In the rows, 128 means zero.
Each path below is one point turned by a fixed rotation once a step. After each direction that follows a path, write how fast that rotation turns it, in degrees each step (0 if it stays still).
Each turn is a multiple of 5 degrees from 10 to 175, or 0.
Each row of a path follows its step; steps can be skipped.
path 1
step 0: [122 141 133 126 129 139 119 125 130 123 119 113 114 128 139 129 121 120
 136 137 125 131 124 129 118 133 125 138 130 131 138 123 130 126 129 123
 122 131 117 118 129 126 129 131 134 128 114 133 125 120]
step 1: [120 114 118 124 133 126 137 140 131 136 128 133 127 130 129 132 126 121
 127 135 142 128 116 130 139 121 125 125 126 122 119 130 127 136 112 127
 125 135 121 133 125 124 121 118 138 130 120 136 138 127]
step 2: [128 132 130 140 144 129 137 122 127 133 124 134 121 120 123 124 127 135
 117 134 128 116 139 130 125 123 125 132 129 132 134 124 125 129 122 122
 134 131 130 132 123 133 140 138 120 136 128 143 114 136]
step 3: [129 124 119 131 119 134 121 131 128 135 128 122 128 110 143 126 127 134
 122 118 128 127 123 121 126 135 126 121 120 115 130 136 130 111 133 121
 115 135 129 125 136 127 132 132 134 121 121 131 128 131]
step 4: [127 137 134 137 128 122 123 134 139 120 118 123 131 134 131 139 144 129
 127 142 126 127 117 125 130 138 127 116 136 133 123 124 133 130 111 127
 138 128 127 125 131 125 129 125 133 132 118 127 121 118]
step 5: [131 133 128 136 138 137 128 134 128 131 131 139 132 118 125 124 120 115
 131 132 117 132 127 138 127 120 119 129 123 121 121 126 119 141 130 127
 123 133 125 132 127 121 126 112 135 121 130 136 115 139]
step 6: [125 121 123 122 121 117 126 122 132 126 126 138 132 108 137 136 135 130
 128 129 137 131 136 121 129 135 115 138 122 138 133 117 120 124 125 124
 125 128 122 122 119 129 131 138 128 139 130 135 127 130]
step 7: [126 133 128 131 127 140 138 137 135 135 134 125 126 133 127 131 124 119
 128 119 128 122 122 129 128 143 133 143 127 123 127 130 147 118 122 124
 124 123 124 120 126 123 134 130 133 126 114 126 114 122]
step 8: [124 115 138 126 133 123 128 147 119 133 126 137 121 123 124 133 126 128
 119 139 118 135 122 138 129 124 125 116 137 132 135 123 120 125 119 127
 132 132 129 129 135 121 132 131 139 126 117 129 137 129]
[128 127 129 128 125 130 126 129 133 127 127 129 128 128 126 127 128 129
 124 124 127 131 129 128 126 126 130 130 128 128 127 126 128 132 126 131
 126 129 130 129 128 131 129 130 128 125 127 131 129 126] -> 0
path 2
step 0: [121 135 117 124 133 126 143 123 133 130 125 128 123 122 126 140 137 123
 128 134 138 136 127 135 134 113 124 123 116 125 126 126 137 122 119 134
 133 126 129 133 125 131 134 124 124 125 137 119 135 124]
step 1: [127 129 127 129 126 126 132 114 136 126 132 119 122 131 130 135 134 129
 121 131 123 119 118 128 133 140 134 125 115 122 132 118 134 142 124 131
 123 129 112 122 121 119 134 131 133 129 124 127 131 123]
step 2: [125 126 133 132 116 128 133 140 128 123 131 126 124 127 121 136 135 124
 125 137 127 127 119 126 130 107 128 134 121 120 121 130 129 130 121 120
 124 139 125 130 134 120 133 137 130 124 129 116 124 136]
step 3: [138 129 123 122 122 119 127 120 132 131 118 132 127 135 124 129 132 130
 126 138 130 123 128 122 130 126 123 120 121 117 127 114 133 112 122 130
 116 127 131 127 131 115 125 127 133 130 126 123 134 113]
step 4: [124 120 122 126 116 123 132 113 128 123 135 127 115 141 124 136 126 126
 128 125 119 134 121 131 126 120 128 118 131 127 121 128 139 126 134 127
 123 136 126 126 122 127 134 140 128 129 123 129 117 134]
step 5: [135 121 126 137 109 131 136 122 132 126 138 129 126 137 123 123 126 124
 134 139 132 120 132 129 116 125 124 130 124 125 121 123 117 124 114 119
 132 129 128 133 127 127 129 127 123 133 125 126 137 123]
step 6: [127 128 138 129 120 123 130 126 132 135 136 133 129 122 120 127 128 129
 130 132 135 130 131 138 125 130 124 127 124 118 121 127 141 118 131 136
 126 120 135 127 119 132 136 143 135 123 116 126 119 117]
step 7: [127 137 114 128 116 121 126 125 136 139 132 121 117 135 130 126 122 126
 121 133 117 132 124 118 115 128 128 128 125 126 125 130 119 126 129 127
 138 128 123 130 125 137 138 129 128 116 125 128 126 121]
step 8: [127 135 120 129 119 129 136 129 134 122 134 135 138 121 124 129 128 131
 124 139 128 125 127 132 120 114 118 122 134 125 124 133 128 133 117 133
 123 113 122 116 115 138 127 132 128 130 128 122 129 128]
[130 128 127 129 128 128 127 129 126 127 128 124 125 126 129 128 127 124
 130 130 130 128 128 126 127 126 128 124 127 129 124 131 125 129 129 127
 130 125 130 131 130 126 129 127 129 127 131 127 130 129] -> 145
path 3
step 0: [115 118 113 129 151 126 125 136 117 132 124 130 131 123 135 124 129 137
 125 115 124 132 129 123 132 129 128 127 137 124 126 131 126 134 135 124
 129 123 128 127 129 136 121 116 133 129 127 122 130 131]
step 1: [116 145 125 138 132 125 132 131 129 125 127 119 127 134 128 126 135 118
 137 135 129 123 135 121 125 119 127 123 128 119 136 126 128 115 130 120
 119 126 128 132 146 123 125 124 121 126 128 137 127 132]
step 2: [127 126 139 126 111 140 129 132 122 124 125 119 114 130 131 127 135 120
 130 126 127 122 132 132 133 128 132 142 129 133 115 121 119 135 129 131
 136 124 127 129 136 129 136 131 125 123 116 123 121 132]
step 3: [147 131 136 139 135 129 122 124 124 138 123 133 128 125 120 124 127 130
 129 132 138 123 127 135 118 130 139 129 120 124 117 130 135 131 121 134
 130 121 141 131 125 127 134 134 134 134 139 122 132 131]
step 4: [134 126 131 125 124 126 134 126 133 117 120 129 133 126 131 142 120 134
 127 123 144 132 113 131 125 113 121 118 125 133 140 130 126 127 130 129
 123 134 127 128 115 131 137 126 133 122 131 127 120 120]
step 5: [128 128 129 130 127 123 129 126 122 140 128 137 137 126 132 136 126 130
 124 118 122 125 130 129 147 135 134 130 135 126 135 141 124 134 142 121
 131 134 122 123 121 129 117 125 133 128 125 144 132 129]
step 6: [124 133 117 135 132 125 131 138 144 126 127 125 145 120 126 123 130 132
 134 138 112 133 130 129 131 140 121 124 125 116 130 124 137 126 127 122
 134 124 127 132 133 122 131 127 121 122 118 125 124 127]
step 7: [111 118 121 123 114 131 124 130 127 123 132 131 121 132 118 118 133 133
 122 135 143 128 141 120 128 126 127 128 128 128 124 115 127 129 132 126
 129 122 135 120 137 133 124 134 133 120 122 126 126 132]
step 8: [137 136 133 138 131 128 115 132 121 129 132 125 115 132 129 113 117 128
 133 117 127 127 123 130 124 137 128 126 127 139 123 121 123 128 127 136
 109 121 132 128 135 122 126 126 131 128 136 131 127 133]
[125 128 127 129 129 128 133 133 129 127 129 126 127 126 125 126 131 128
 126 127 128 124 126 128 129 129 127 125 129 127 128 129 129 130 130 129
 129 129 128 129 127 127 124 129 128 131 128 129 127 126] -> 65
path 4
step 0: [122 124 126 119 145 136 128 124 127 130 128 124 127 117 124 123 137 130
 134 121 121 130 141 129 134 116 137 137 138 138 133 129 137 129 121 133
 120 126 135 134 124 119 130 126 143 138 134 131 129 130]
step 1: [132 122 113 140 124 136 125 120 127 141 128 129 140 115 120 119 131 130
 130 115 125 120 123 124 132 131 121 124 126 126 130 119 133 138 133 135
 122 125 137 123 128 124 134 123 138 137 130 137 130 134]
step 2: [130 127 124 128 122 126 138 135 120 128 128 134 125 121 131 114 120 147
 108 117 122 126 127 127 128 129 119 119 129 135 126 126 132 126 131 124
 134 116 131 123 122 131 122 135 140 131 122 128 134 137]
step 3: [129 127 129 112 138 121 132 122 128 128 141 115 126 124 132 122 125 131
 125 116 117 134 127 129 129 119 144 124 128 133 128 131 129 127 121 127
 137 121 129 127 131 120 124 132 142 128 129 143 117 135]
step 4: [130 126 118 139 134 126 125 119 136 138 135 132 112 123 122 127 140 130
 128 122 121 119 128 118 131 127 141 128 134 132 136 119 134 134 123 142
 122 130 130 121 129 118 130 130 136 132 137 130 124 136]
step 5: [131 132 128 139 138 131 126 128 125 132 120 132 128 118 123 118 134 140
 118 124 124 119 124 133 129 114 121 122 136 127 121 133 138 124 137 136
 119 126 139 120 115 134 135 128 133 135 122 134 130 138]
step 6: [119 117 133 127 125 134 124 127 116 124 131 115 129 118 137 127 124 133
 115 115 127 131 119 136 130 122 128 121 125 129 136 125 135 132 134 130
 142 124 127 124 127 134 134 132 146 133 127 141 129 131]
step 7: [127 121 121 130 131 123 128 119 128 126 144 128 122 130 139 122 124 140
 132 114 128 120 133 133 126 132 138 134 134 146 134 128 129 134 120 134
 126 123 123 123 127 117 130 132 144 124 127 128 134 135]
step 8: [131 140 110 134 140 128 129 121 123 132 122 120 124 119 116 119 137 140
 136 120 127 121 135 127 130 116 128 128 133 132 123 126 127 133 120 125
 125 136 132 127 123 122 123 134 133 131 131 139 128 138]
[129 129 128 132 129 131 130 129 132 132 130 127 128 128 127 129 131 129
 132 130 130 129 131 126 126 124 131 129 129 126 128 126 129 131 127 127
 129 126 130 131 125 130 129 128 127 129 127 127 128 127] -> 90
[129 127 129 131 127 128 128 133 124 128 127 131 131 129 131 128 127 130
 127 128 128 126 128 127 128 127 128 127 129 127 127 130 125 130 128 129
 132 126 127 128 129 129 131 124 129 130 130 129 125 127] -> 90
[124 130 129 127 133 126 127 128 128 129 126 125 132 128 125 128 128 126
 128 129 131 128 131 130 129 127 127 124 129 128 125 128 126 126 127 127
 129 126 129 126 128 126 128 128 129 128 128 131 127 126] -> 140
path 5
step 0: [126 126 129 124 113 120 125 121 125 127 134 134 122 134 129 124 128 134
 135 137 118 125 124 137 126 128 128 132 124 127 132 128 131 139 135 132
 122 119 131 138 120 124 134 130 131 117 129 120 116 140]
step 1: [131 124 121 132 128 126 133 121 135 127 119 118 132 139 126 131 130 140
 127 134 135 122 127 131 126 115 125 119 132 121 126 134 130 119 128 126
 131 130 128 135 120 123 115 127 131 120 133 137 118 118]
step 2: [123 123 124 130 131 133 130 122 124 125 134 136 135 131 139 141 120 124
 135 123 136 125 136 122 130 135 130 132 122 116 129 122 126 116 135 134
 121 136 120 130 128 126 123 124 134 139 134 133 124 137]
step 3: [129 124 140 134 126 131 120 129 124 131 129 133 127 127 120 126 127 129
 137 122 130 128 138 120 138 123 122 138 134 133 129 127 123 124 123 127
 125 137 129 129 117 135 131 130 130 135 123 118 130 107]
step 4: [130 120 134 118 123 118 123 135 121 129 125 126 140 127 114 128 126 127
 119 132 132 126 129 120 134 129 134 128 127 137 125 130 134 141 133 130
 122 135 130 133 136 132 128 133 130 129 114 127 122 140]
step 5: [128 126 133 129 134 131 125 121 117 134 129 115 138 136 126 122 136 129
 122 122 128 131 122 131 125 131 118 135 126 115 127 131 132 141 130 123
 130 124 134 123 130 129 119 126 118 120 131 139 135 123]
step 6: [130 128 113 127 116 132 132 126 122 120 131 132 125 140 135 141 126 120
 142 128 121 122 124 126 122 133 127 122 121 131 126 136 132 134 135 135
 126 123 126 118 131 128 125 129 120 131 124 126 137 125]
step 7: [138 130 132 119 131 121 126 121 142 116 133 123 117 131 123 122 122 127
 144 127 129 138 135 130 126 122 121 124 123 130 135 117 124 126 124 133
 130 127 129 130 118 129 119 135 123 125 126 129 127 126]
step 8: [121 132 126 121 114 121 128 134 132 129 130 132 143 123 137 131 118 134
 120 135 130 131 128 121 117 119 127 129 124 123 137 125 124 122 127 127
 134 132 136 129 122 119 127 132 136 131 117 131 125 130]
[127 128 127 129 127 124 128 127 128 127 125 125 129 126 126 124 127 128
 126 130 127 126 129 127 123 131 128 131 128 129 130 128 127 130 127 128
 131 127 126 132 126 130 127 129 130 128 126 127 126 128] -> 95
path 6
step 0: [132 118 129 123 137 131 123 138 130 129 119 122 133 130 128 128 117 126
 119 129 124 127 118 139 128 119 128 127 127 140 125 122 126 132 127 120
 136 118 122 140 120 133 125 128 129 124 139 134 129 127]
step 1: [124 119 131 128 140 133 119 123 132 121 117 135 130 129 132 124 134 121
 134 136 124 134 133 121 123 124 124 124 114 131 121 126 124 117 134 135
 133 123 136 123 135 131 123 127 133 128 131 133 138 135]
step 2: [135 125 132 125 134 124 135 117 128 128 132 129 119 128 126 120 128 122
 124 135 136 123 130 123 114 132 134 134 133 134 128 135 142 131 125 128
 130 116 135 133 127 128 132 123 141 124 141 131 127 129]
step 3: [130 124 120 128 128 134 126 130 123 133 130 125 148 132 135 117 122 125
 126 124 123 137 123 118 126 131 130 133 130 147 129 131 124 122 120 128
 127 124 128 130 122 125 115 128 130 128 133 133 127 127]
step 4: [125 128 123 125 138 137 127 125 140 122 119 130 129 127 140 131 125 126
 130 129 128 128 128 133 129 126 128 114 123 138 136 127 133 137 133 126
 138 122 138 130 131 129 123 143 138 131 134 125 129 126]
step 5: [121 117 122 123 135 127 134 139 116 122 124 131 125 128 136 132 130 129
 123 133 134 123 130 124 125 133 125 131 122 133 129 120 137 121 127 135
 128 119 135 134 126 129 131 117 140 121 129 132 141 129]
step 6: [138 131 124 125 136 124 130 117 128 127 124 130 134 125 126 115 127 121
 128 128 123 119 137 120 128 124 130 132 121 141 124 116 125 122 123 122
 128 121 128 137 131 121 129 127 132 128 131 136 117 118]
step 7: [127 117 116 127 136 127 122 129 130 130 130 130 127 135 131 125 132 131
 134 132 117 135 128 123 121 128 119 125 127 137 137 142 124 129 123 125
 132 131 142 126 120 126 133 135 141 121 133 125 121 123]
step 8: [132 128 127 121 127 121 130 146 122 120 122 128 131 119 138 124 120 123
 127 133 127 123 126 132 122 114 127 124 129 134 130 129 142 129 124 118
 138 123 132 128 127 133 116 126 135 127 131 127 130 130]
[130 125 125 128 130 127 127 127 130 129 123 125 126 128 130 128 131 129
 128 126 125 127 129 128 128 129 129 127 129 125 126 123 131 129 127 129
 128 128 127 128 129 128 128 126 126 127 129 128 132 129] -> 85
[128 128 130 126 129 128 129 123 130 128 128 132 129 127 128 129 126 129
 131 126 126 129 129 127 129 131 126 127 128 127 126 125 127 128 129 127
 129 131 129 125 129 130 128 132 131 129 129 129 126 130] -> 135
path 7
step 0: [139 132 140 123 127 117 125 123 132 126 129 134 138 134 120 133 137 130
 134 125 136 137 127 132 139 146 122 125 128 129 128 117 131 132 128 128
 134 133 134 136 122 119 127 134 125 126 134 131 119 128]
step 1: [129 126 128 114 126 127 130 116 127 127 133 128 140 122 126 127 137 129
 133 120 125 132 122 126 124 136 125 123 121 132 133 126 126 124 138 130
 127 130 133 126 111 131 115 125 130 135 127 134 110 123]
step 2: [126 141 126 118 138 129 115 116 120 126 136 133 133 121 138 125 128 138
 122 118 121 125 133 125 133 125 133 130 120 132 126 132 135 120 130 124
 135 131 136 132 125 129 118 125 131 122 132 134 122 125]
step 3: [136 136 129 128 132 120 122 120 124 124 135 123 127 134 128 122 137 130
 126 123 135 136 135 123 144 125 125 129 125 117 129 124 141 126 133 125
 126 128 147 137 128 124 134 126 125 123 136 131 124 135]
step 4: [130 126 120 122 116 120 129 110 135 121 135 120 133 134 123 124 132 125
 130 124 127 129 123 121 134 123 121 128 122 134 130 122 134 126 130 127
 120 130 138 129 127 126 134 137 123 143 131 126 115 125]
step 5: [132 128 120 116 121 131 112 120 132 120 124 133 129 127 133 127 126 138
 128 126 124 124 128 130 132 129 133 134 121 141 130 120 137 120 133 124
 131 121 127 125 132 124 129 126 125 129 128 120 110 114]
step 6: [130 132 129 119 136 121 124 132 134 124 135 137 118 126 126 124 127 128
 130 131 133 136 138 128 132 142 136 133 118 130 135 130 139 123 141 118
 130 120 141 130 129 122 129 126 124 122 126 124 119 133]
step 7: [136 127 123 112 130 125 137 135 127 125 149 130 127 131 123 132 129 124
 127 126 128 135 126 120 133 126 123 132 120 137 139 123 130 127 125 116
 126 130 138 127 120 128 128 141 127 130 130 129 123 135]
step 8: [130 131 119 122 124 134 127 128 124 126 133 132 140 128 127 134 136 133
 123 123 130 120 119 125 137 131 128 135 117 136 129 117 139 132 127 118
 131 116 124 131 121 134 136 135 133 126 134 138 120 121]
[130 132 130 130 127 128 127 127 129 130 128 123 128 128 133 125 126 125
 130 125 127 128 127 124 125 126 127 129 128 125 126 128 129 128 129 126
 129 128 127 130 128 126 127 126 129 129 129 129 128 126] -> 45
